In the rows, 100 means zero.
One turn sends every row of this set to another row. A few are shown first. Where does it send the rows asked after them?
befu: 107,89,106,95,83,112,107,90,115,108,124,90,94,111,115,86,93,76,104,105,111,122,115,107,123,97,80,63,81,97,116,107,107,93,118,113,99,97,69,130,143,81,120,123,104,80,91,104,111,102,105,113,93,96
Dotem: 99,102,81,88,109,136,112,87,95,99,112,120,77,100,92,106,116,120,97,125,69,119,120,98,99,93,85,84,105,115,108,71,89,104,87,103,119,98,99,108,95,88,120,107,88,83,121,115,112,107,76,99,104,98
Kobi: 135,83,89,115,93,110,102,84,86,103,89,101,130,89,118,81,109,100,121,100,87,109,115,90,84,94,101,92,97,103,89,113,138,106,100,85,97,99,121,104,88,90,102,91,97,62,97,111,119,92,102,101,107,121
Dagu: 140,98,89,91,119,124,105,86,73,88,100,130,95,80,93,102,102,107,79,112,77,124,84,93,99,95,104,103,110,105,115,104,117,126,89,115,98,119,111,109,84,102,102,97,116,102,113,99,89,102,84,95,109,87
Dufi: 92,89,85,90,130,107,106,74,79,94,97,90,86,110,108,113,99,115,66,124,76,109,96,101,95,100,96,92,104,106,111,84,107,89,92,127,111,116,122,75,89,105,110,128,114,73,107,115,99,107,95,102,105,101
Gisi: 137,79,100,94,80,117,89,102,98,91,79,96,119,105,111,91,101,73,112,127,82,129,100,92,97,75,109,104,99,114,101,89,118,94,107,108,98,97,97,81,112,84,100,97,108,91,77,131,118,101,95,99,127,112
losu: 115,108,89,112,117,108,91,93,78,73,107,92,98,98,63,107,123,81,97,85,86,111,112,114,112,99,124,96,97,61,119,116,91,109,94,108,86,93,77,124,124,78,116,114,87,81,98,85,128,95,79,106,97,96
nez: 81,85,100,130,95,82,64,98,71,102,89,93,115,97,97,132,121,93,89,106,114,127,93,107,107,91,91,86,115,109,122,116,105,97,119,117,87,124,90,109,110,86,109,115,109,78,101,76,115,90,91,130,122,101
gub: 113,82,95,115,89,110,96,95,84,102,89,95,124,102,113,97,101,116,121,101,89,111,122,93,70,86,94,101,96,105,108,112,139,110,100,87,95,92,124,84,86,83,98,106,106,59,97,111,126,85,108,101,97,114
tidi: 104,95,88,93,116,101,98,60,74,105,88,88,86,99,109,92,107,111,83,114,74,106,87,100,107,108,92,95,104,106,106,85,103,99,102,135,105,120,122,84,90,102,117,115,103,79,109,109,92,120,78,101,117,102
Dazat: 128,80,88,109,88,96,106,73,80,95,93,82,120,69,102,97,94,96,120,121,86,115,86,95,77,91,79,104,97,107,106,99,123,80,114,102,97,92,105,112,105,99,99,71,94,76,88,139,96,100,105,101,105,110
vupa: 84,108,94,107,87,89,91,83,92,112,110,77,100,108,108,117,76,98,107,108,102,95,82,107,82,86,114,94,70,84,118,122,105,106,102,131,79,98,106,120,118,136,130,112,91,103,109,116,119,97,113,91,97,102
setu: 95,85,119,83,96,116,122,95,104,109,124,93,100,113,113,84,104,74,107,102,98,120,110,113,106,96,66,73,74,100,100,111,100,90,108,113,91,104,61,128,137,90,115,121,104,91,85,97,108,103,116,115,98,89
dirut: 102,92,119,93,103,120,105,99,113,96,123,96,95,113,107,88,91,80,106,102,94,122,127,103,109,87,81,63,89,96,101,99,102,87,116,106,104,105,62,123,150,95,114,124,88,89,97,105,105,116,112,97,91,91
lus: 94,119,91,111,85,86,93,96,88,109,105,89,107,92,114,117,75,95,111,108,116,107,71,102,93,94,118,79,66,97,125,114,103,108,113,123,61,108,102,127,114,116,132,111,94,93,102,117,124,81,110,100,101,101
Dinu: 137,81,99,110,94,106,97,101,96,89,80,85,106,95,96,100,125,86,140,113,83,128,88,102,97,102,108,108,109,101,103,100,122,108,109,134,119,111,93,106,104,96,107,84,116,56,85,118,123,94,89,99,104,97
kavuv: 120,107,94,89,125,132,111,92,68,80,107,126,87,94,84,121,85,112,79,126,86,128,90,92,90,91,96,100,108,98,123,103,114,127,79,112,111,108,110,107,88,100,94,100,114,91,120,108,97,114,90,112,103,97
kurif: 109,90,112,91,90,97,90,103,108,100,98,104,83,109,79,121,81,74,55,119,113,119,90,116,98,108,100,111,96,63,96,106,99,73,107,104,87,93,103,107,124,110,111,110,92,99,89,94,110,88,108,110,121,97
Debo: 102,111,97,112,114,90,110,93,93,119,114,86,102,71,78,122,103,84,96,113,103,110,72,114,82,123,90,99,95,78,123,80,87,94,102,96,81,111,82,101,104,87,93,110,73,83,106,83,111,118,117,105,93,108
fil: 124,85,109,92,84,118,94,106,98,72,93,90,117,109,107,115,101,82,111,129,88,128,109,78,85,67,99,104,94,115,111,99,124,85,98,105,101,96,101,77,121,71,93,101,118,81,81,125,116,98,97,100,109,117
keve: 109,97,88,83,94,133,104,81,99,106,97,116,87,93,105,90,113,111,92,119,63,115,113,103,119,102,85,80,105,114,97,76,91,104,99,99,115,99,105,111,89,92,112,94,100,87,112,105,95,117,69,94,108,102
gome: 107,109,95,84,109,118,108,86,88,76,88,126,74,91,92,100,79,131,89,104,81,103,112,94,82,96,114,96,107,109,103,89,105,109,100,117,92,95,122,103,122,103,119,128,105,83,114,136,103,107,97,97,105,86
furuz: 79,124,96,103,80,100,107,92,92,111,107,87,111,105,105,114,82,93,115,95,106,118,81,114,86,93,109,98,65,95,115,124,99,111,105,136,60,102,97,124,119,126,127,100,93,96,101,106,119,90,111,99,105,110
fefo: 121,80,99,108,95,108,110,89,86,86,110,75,117,84,97,106,89,102,125,125,94,106,98,81,65,80,67,109,89,106,120,100,118,92,116,103,111,90,100,111,104,100,105,78,95,66,86,142,111,100,101,106,94,106
rigi: 113,84,104,98,83,97,84,112,116,104,104,110,83,102,89,128,76,86,50,121,118,123,83,114,105,114,99,102,86,75,113,104,101,78,114,105,80,100,100,114,127,98,113,105,110,99,89,114,109,96,96,104,123,98
lipi: 108,104,105,124,104,107,107,94,95,90,105,90,102,109,100,107,94,98,76,72,87,89,97,91,97,103,109,78,89,100,91,95,84,94,109,62,101,92,91,113,102,108,130,128,92,97,84,81,128,98,114,100,115,109
Kuv: 117,75,110,110,103,105,100,112,113,93,129,105,125,78,110,116,113,95,97,98,95,113,108,91,87,114,107,91,95,95,148,115,107,110,113,73,85,103,85,129,118,88,103,104,130,104,120,88,100,89,96,116,115,119
zipem: 100,92,101,126,103,108,97,96,106,92,116,96,113,114,107,111,93,101,82,67,90,96,110,93,86,80,110,73,93,111,93,89,95,94,106,66,99,94,87,97,111,106,121,124,95,106,92,85,131,113,98,96,119,114
bopa: 108,105,97,116,119,107,83,104,68,78,115,102,99,106,70,103,121,91,112,88,86,114,107,119,94,89,122,85,95,61,112,127,116,116,94,113,90,102,89,124,119,81,107,111,89,80,112,87,142,97,71,101,98,101
Kopuz: 78,91,112,129,106,89,70,104,71,102,94,99,103,109,92,134,119,98,92,111,99,125,85,102,90,89,87,90,128,103,118,121,116,93,107,122,88,137,88,102,101,92,106,118,94,89,97,68,115,103,103,110,116,92
Ber: 102,107,86,108,114,71,104,91,88,120,113,90,97,66,85,121,111,85,90,114,117,111,74,114,86,123,83,81,86,83,127,76,97,98,108,100,86,116,81,116,107,78,99,108,89,75,115,96,114,122,103,117,85,99
tazor: 119,106,81,117,113,104,90,105,71,78,114,98,93,100,78,105,118,87,97,80,91,119,109,119,111,101,127,84,89,69,129,112,94,125,106,108,85,102,82,125,124,80,116,117,105,80,105,96,132,95,66,108,107,105
Bivuk: 95,102,89,109,110,78,109,94,100,115,118,76,95,85,83,131,111,87,108,114,103,112,74,112,71,119,83,89,94,79,121,86,103,102,100,110,92,117,75,108,103,101,95,104,87,81,108,100,117,136,115,98,82,103
fos: 122,88,101,110,93,110,102,107,97,90,83,91,93,89,97,116,114,91,144,110,93,124,104,92,81,81,91,111,105,94,106,103,124,108,97,137,125,104,101,106,110,98,113,101,116,52,84,118,135,85,97,95,97,100
Dofu: 109,100,91,128,98,96,97,89,94,95,112,106,101,111,115,104,94,104,64,68,105,100,95,97,104,93,105,67,83,111,99,89,98,93,112,61,107,88,93,114,112,94,129,124,106,102,87,83,124,99,101,106,117,111
sep: 100,76,118,100,110,114,106,109,117,91,118,99,131,85,99,115,113,89,95,92,89,104,114,92,84,112,102,108,91,100,136,135,107,110,101,87,68,103,85,127,117,92,109,104,125,109,110,90,97,103,97,120,121,114
bif: 98,75,113,106,104,114,99,112,115,95,129,104,128,80,94,118,107,97,97,101,75,105,119,96,76,98,111,91,104,88,139,121,104,107,94,77,81,97,90,124,111,92,95,94,117,110,127,81,105,102,86,114,106,119
viko: 65,91,116,124,104,93,72,92,75,103,90,100,127,106,96,123,134,101,100,104,109,125,91,107,100,94,92,101,102,116,111,122,104,92,108,119,83,123,86,106,115,85,114,116,95,83,94,70,114,97,100,118,119,95
las: 105,74,117,95,92,103,80,107,108,93,111,105,89,102,91,123,77,88,59,119,108,114,93,121,93,97,91,108,84,69,99,114,113,67,109,105,91,90,93,108,136,105,103,104,101,109,90,120,103,102,110,95,117,95
rir: 125,111,95,72,105,111,106,81,86,87,85,126,85,87,92,82,92,116,87,111,82,116,100,93,96,98,120,99,95,109,99,84,108,109,113,120,85,108,119,117,120,109,113,113,98,97,118,131,92,103,93,83,103,89

Dazat goes to rir
Kuv goes to tazor
And these:
sep goes to losu
fefo goes to gome
vupa goes to las

One turn sends every row of this set to another row. A few are shown first. Where does it send the rows asked after them?
rutir: 97,101,89,102,76,92,111,108,97,107,99,80,114,86,85,88,108,132,99,92
pimo: 85,118,111,95,80,136,99,90,92,114,103,109,96,106,85,103,60,93,92,83
Tugem: 115,95,79,108,107,103,102,101,84,89,92,85,90,130,96,112,109,74,87,109
gapi: 87,124,106,117,91,120,103,96,88,98,111,96,118,95,89,106,45,100,97,75
Vum: 100,105,84,103,90,97,120,103,104,106,106,75,125,85,82,91,112,125,96,101
dab: 95,110,116,117,96,103,107,86,93,93,109,103,124,105,86,134,54,87,72,81
lak: 113,102,82,85,84,110,109,97,101,99,88,62,96,107,79,84,108,93,89,100
Tunus: 92,119,113,94,65,114,96,81,69,112,93,117,98,111,75,113,67,92,99,74
tinu: 98,116,81,100,98,89,107,97,95,109,108,88,116,87,87,96,112,132,102,106
Mugun: 111,86,78,121,109,109,105,93,76,82,88,85,93,125,103,114,107,81,89,105
fozep: 89,126,110,118,66,108,100,88,86,96,96,100,114,105,87,111,61,97,116,66
varur: 111,81,83,111,98,117,115,97,87,86,89,79,92,124,96,113,112,80,84,111
Pado: 96,81,92,134,96,97,125,111,84,94,108,100,116,102,100,120,113,114,96,103
raf: 122,106,79,88,92,95,91,92,94,96,78,69,96,107,80,89,105,85,87,94
bos: 99,93,84,128,112,97,114,100,87,95,111,97,112,115,107,124,115,111,97,111
Nid: 113,77,91,119,93,105,116,99,80,82,84,88,86,124,94,119,106,78,80,112
kige: 114,115,79,84,91,97,95,99,97,106,86,69,93,105,77,84,108,96,90,106
tudu: 100,81,86,126,106,104,129,103,92,95,111,92,121,104,100,120,117,111,92,111
Vof: 97,112,124,107,69,106,107,73,85,102,89,116,101,116,79,139,78,81,92,87
Gugo: 87,122,111,100,62,122,100,75,85,106,88,110,94,116,86,116,71,95,109,79
Zafib: 98,110,120,99,75,97,99,80,69,100,92,115,104,120,77,133,67,81,81,74
difug: 94,104,121,93,86,117,100,80,95,110,101,113,101,114,83,132,64,80,70,86
Ravog: 112,99,86,86,75,103,105,94,92,100,75,69,86,109,79,85,103,94,82,100
nasu: 99,92,87,128,108,104,115,100,85,99,106,105,113,98,103,115,119,117,103,105
zit: 104,108,88,95,92,90,100,96,98,117,100,89,118,83,80,95,116,125,96,98
ril: 97,119,120,126,74,93,110,89,89,89,98,106,124,108,81,135,66,85,100,75
Lepad: 94,115,113,120,81,94,105,85,62,88,102,114,117,110,85,130,56,93,93,71
Fup: 88,127,110,113,76,110,102,89,66,97,102,110,111,101,81,111,56,107,107,69

Pado goes to Nid
tinu goes to bos
Vum goes to tudu
And these:
Lepad goes to Zafib
Vof goes to Gugo
raf goes to zit
dab goes to difug

One turn sends every row of this set to another row. A few are shown first. Where does it send the rows asked after them?
Pese: 98,85,66,97,99,104,95,124,99,113,110,80,75,112,77,61,129,93
Ruru: 83,70,109,86,103,81,95,118,104,127,106,104,75,98,70,76,90,91
Vazip: 113,130,101,75,96,93,84,96,120,121,113,133,92,120,80,86,126,133
bof: 114,119,102,62,96,107,90,101,133,110,111,112,85,156,66,92,128,110
Budun: 115,119,90,70,87,87,80,96,112,127,112,130,89,123,78,86,123,139
lef: 101,85,76,100,108,106,99,132,99,119,113,83,68,107,84,60,128,99
gones: 116,121,126,61,111,102,107,127,122,121,112,128,90,126,86,87,128,100
Peb: 101,89,66,102,103,104,92,123,97,119,113,87,68,104,80,61,129,106
vit: 116,120,105,69,96,103,89,99,134,97,106,111,92,149,70,87,126,100
foso: 117,109,123,55,105,98,110,133,113,129,112,129,85,124,89,88,126,101
Taki: 117,128,100,71,100,90,88,92,120,122,103,126,88,130,78,87,123,133
papep: 114,118,119,55,106,107,105,127,123,126,113,123,84,139,84,92,127,107
tof: 97,88,65,99,99,101,93,123,94,120,111,87,73,101,81,62,129,104
zano: 119,121,123,60,114,96,109,120,118,129,103,128,87,128,85,88,125,109
bude: 88,70,106,89,101,85,95,113,102,125,107,100,69,96,69,73,90,89
talof: 117,117,109,62,92,102,94,101,137,110,99,100,89,148,67,91,128,104
telas: 94,86,75,94,115,101,97,131,95,122,111,85,70,101,82,64,123,92
tul: 115,127,100,66,97,98,86,103,120,130,115,130,85,131,78,92,127,136
Mezem: 114,121,129,57,103,99,110,125,125,131,105,117,84,125,85,90,126,109
Rodu: 118,109,100,62,90,102,92,101,129,99,105,105,91,158,65,89,128,95
tafuz: 89,74,95,86,89,81,88,97,101,128,102,99,80,97,59,75,91,106
kula: 119,121,87,78,103,98,78,97,117,125,112,137,90,127,76,89,118,135
Remu: 91,71,110,80,97,83,100,113,103,132,103,98,77,96,64,75,90,94
Zibo: 119,111,118,62,119,106,102,130,116,128,115,137,85,127,86,91,122,101
vas: 101,84,67,101,103,107,94,125,101,114,112,78,69,113,79,61,128,98
Zani: 114,127,103,70,88,92,88,96,123,129,105,120,88,123,78,89,126,138
Dip: 94,88,66,97,108,100,90,122,101,115,108,76,70,113,73,63,124,90
rapav: 88,70,98,90,97,88,89,103,108,116,102,89,71,108,61,75,91,84
fugos: 91,67,101,81,92,86,95,101,109,119,100,88,80,112,56,75,91,89
lafin: 83,72,94,94,95,78,82,101,106,124,105,103,77,102,63,77,88,107
nav: 121,119,109,63,102,100,97,100,132,105,97,110,90,154,70,88,126,103
Muti: 93,89,64,99,109,97,87,119,96,122,110,85,70,100,79,62,122,104
tagag: 86,74,94,94,95,80,83,98,103,126,103,98,73,99,66,74,89,102
dipe: 84,69,101,91,96,83,89,107,113,113,103,89,80,115,60,78,92,85
zize: 98,86,71,96,104,102,100,133,94,121,111,86,71,104,84,62,128,93
Ruge: 120,109,99,69,105,109,88,106,130,102,107,114,90,158,64,91,123,95

Taki goes to nav
Ruru goes to lafin
Rodu goes to foso
And these:
Muti goes to Dip
Pese goes to zize
vas goes to lef
Vazip goes to vit
talof goes to Mezem
Zibo goes to kula
fugos goes to Remu
tul goes to bof

